zomar: [ 45.3  42.2  42.2   7.0   7.7  -2.5  -4.4 -22.4 -18.9   7.7]
tur: [  3.2  16.9  23.3   7.1 -24.6 -35.5 -28.3  28.0  28.9 -35.5]
guk: [ 18.5   3.2  23.3   7.1 -24.6 -35.6  -5.9  -7.1   3.2  21.2]
vubit: [ 32.8 -37.4   2.1 -34.0   3.3 -10.6   8.2  -1.5  18.0 -27.7]
Rubo: [-24.8  39.8 -48.8   1.1 -39.8  30.1  19.5  11.6  22.9  29.4]
fom: [ 32.8 -37.4   2.1 -34.0  63.6 -31.4   8.2  -1.5  18.0 -27.7]
all zomar: [-2.5] => 6
tail: [19.5 11.6] => [22.9 29.4]
all guk: [7.1] => 4
tail: [ 23.3   7.1 -24.6 -35.5] => [-28.3  28.0  28.9 -35.5]

Vunet: [ -4.7  18.2 -59.0  27.7]
tur: [-35.4  16.2  91.1  18.4]
fom: [-19.0   3.3  75.1 -21.9]
Rubo: [-11.3 -11.3 -11.3 -29.3]
zomar: [16.1 16.1 16.1 16.1]
vebef: [ 13.3  -7.5  40.9 -40.9]
toz: [ 25.3 -12.1 -11.4 -48.7]
rara: [ 15.4   3.4  91.1 -39.9]
guk: [ 19.8 -17.6  31.4 -44.1]
detod: [ 26.4 -12.5  26.1 -49.2]
vubit: [ 26.3 -18.9  20.7 -55.1]
tail: [16.2 91.1] => [18.4]
all Rubo: [-11.3] => 1 2 3
all zomar: [16.1] => 1 2 3 4

zamil: [ 62.2 -56.7 -21.4 -56.6 -56.6]
zomar: [-27.5 -17.4  35.5  17.8 -15.6]
rara: [-27.6 -17.4  35.5 -41.0  -7.8]
fom: [-54.0  62.5  35.2  24.5 -16.0]
vebef: [-72.1  47.0  47.0 -13.6 -72.2]
guk: [ 61.8 -52.7 -19.7  29.6  30.8]
Rubo: [-61.3  62.5  35.2  24.6 -16.0]
tail: [35.2 24.6] => [-16.0]
tail: [62.5 35.2 24.6] => [-16.0]
all vebef: [-72.1] => 1
tail: [-27.5 -17.4  35.5] => [ 17.8 -15.6]
tail: [-27.5 -17.4  35.5  17.8] => [-15.6]
all zamil: [-56.7] => 2

zomar: [ 38.3 -73.3  47.5 -20.4 -16.7  22.9  -3.5  39.6  44.3]
toz: [  5.5  -3.0  -4.1 -13.1 -16.6  -4.9 -14.2  -0.6  -2.8]
rara: [  4.5 -12.3   2.7 -10.7 -16.7   2.0 -12.8  -5.6  -5.5]
zamil: [ -5.5  -5.8  -5.5  -5.7  -5.5  -5.7 -15.5  -5.7  -5.5]
Rubo: [-15.1  23.0 -23.2   6.2 -16.6 -24.6 -18.2 -15.8 -20.2]
vebef: [-15.1  23.0  23.0 -20.4 -16.6 -24.6 -18.2 -15.8 -20.2]
vubit: [ 13.8 -73.3  47.5   6.2 -16.7  48.1  -3.5  39.6  44.3]
all zamil: [-5.8] => 2
all vebef: [23.0] => 2 3
all zamil: [-5.7] => 4 6 8
tail: [-5.8 -5.5 -5.7 -5.5 -5.7] => [-15.5  -5.7  -5.5]
tail: [-16.7  48.1  -3.5  39.6] => [44.3]

zomar: [ 48.5 -40.3  32.8 -14.7  58.1  35.5 -34.5]
tur: [  6.2  21.9 -18.9  -3.2  35.5  35.4  72.2]
toz: [35.5 35.4 49.4 49.4 35.5 35.5 49.4]
guk: [ 74.7   4.4 -45.4 -55.6 -69.5  36.2  44.8]
tail: [35.4 49.4 49.4] => [35.5 35.5 49.4]
all toz: [35.5] => 1 5 6
tail: [35.5 35.5] => [49.4]

rara: [-82.0  -0.1  -8.1 -91.3   1.1 -91.2   6.8]
guk: [-91.3  15.1  17.4 -91.3   1.1 -91.3   3.8]
detod: [ 55.6  49.3 -16.8  54.8 -16.8 -37.0 -91.2]
Rubo: [-82.0  -0.1  -8.1  49.8  -2.3  11.7   6.8]
all guk: [1.1] => 5
tail: [-91.3   1.1 -91.3] => [3.8]
tail: [-8.1 49.8] => [-2.3 11.7  6.8]
all guk: [-91.3] => 1 4 6
all detod: [-91.2] => 7

guk: [ 31.6 -40.8  55.0  24.3  85.2   1.4 -70.9  -8.9  30.9]
vebef: [ 15.6 -34.1 -22.3   2.5 -18.2  40.7  29.1  15.3 -25.2]
zamil: [  2.4  -2.8 -70.3 -28.5 -58.0  26.5  74.2  23.3  26.5]
vubit: [ 31.0 -38.8 -15.8  30.9 -15.7  31.0   4.7  59.2 -38.8]
all zamil: [26.5] => 6 9
all vubit: [31.0] => 1 6

detod: [-10.1   6.9  36.5   6.3]
tur: [ 51.8 -46.7 -46.7 -46.7]
vebef: [-4.1  6.8 36.5 20.0]
vubit: [ 23.8  -6.9 -30.0  -6.6]
rara: [  5.6 -25.7  26.8 -27.5]
Vunet: [  8.6 -46.8 -32.6 -16.5]
toz: [-26.3  30.9  71.8  30.8]
fom: [ 20.1   9.9 -18.6  10.8]
tail: [ 6.9 36.5] => [6.3]
all tur: [-46.7] => 2 3 4

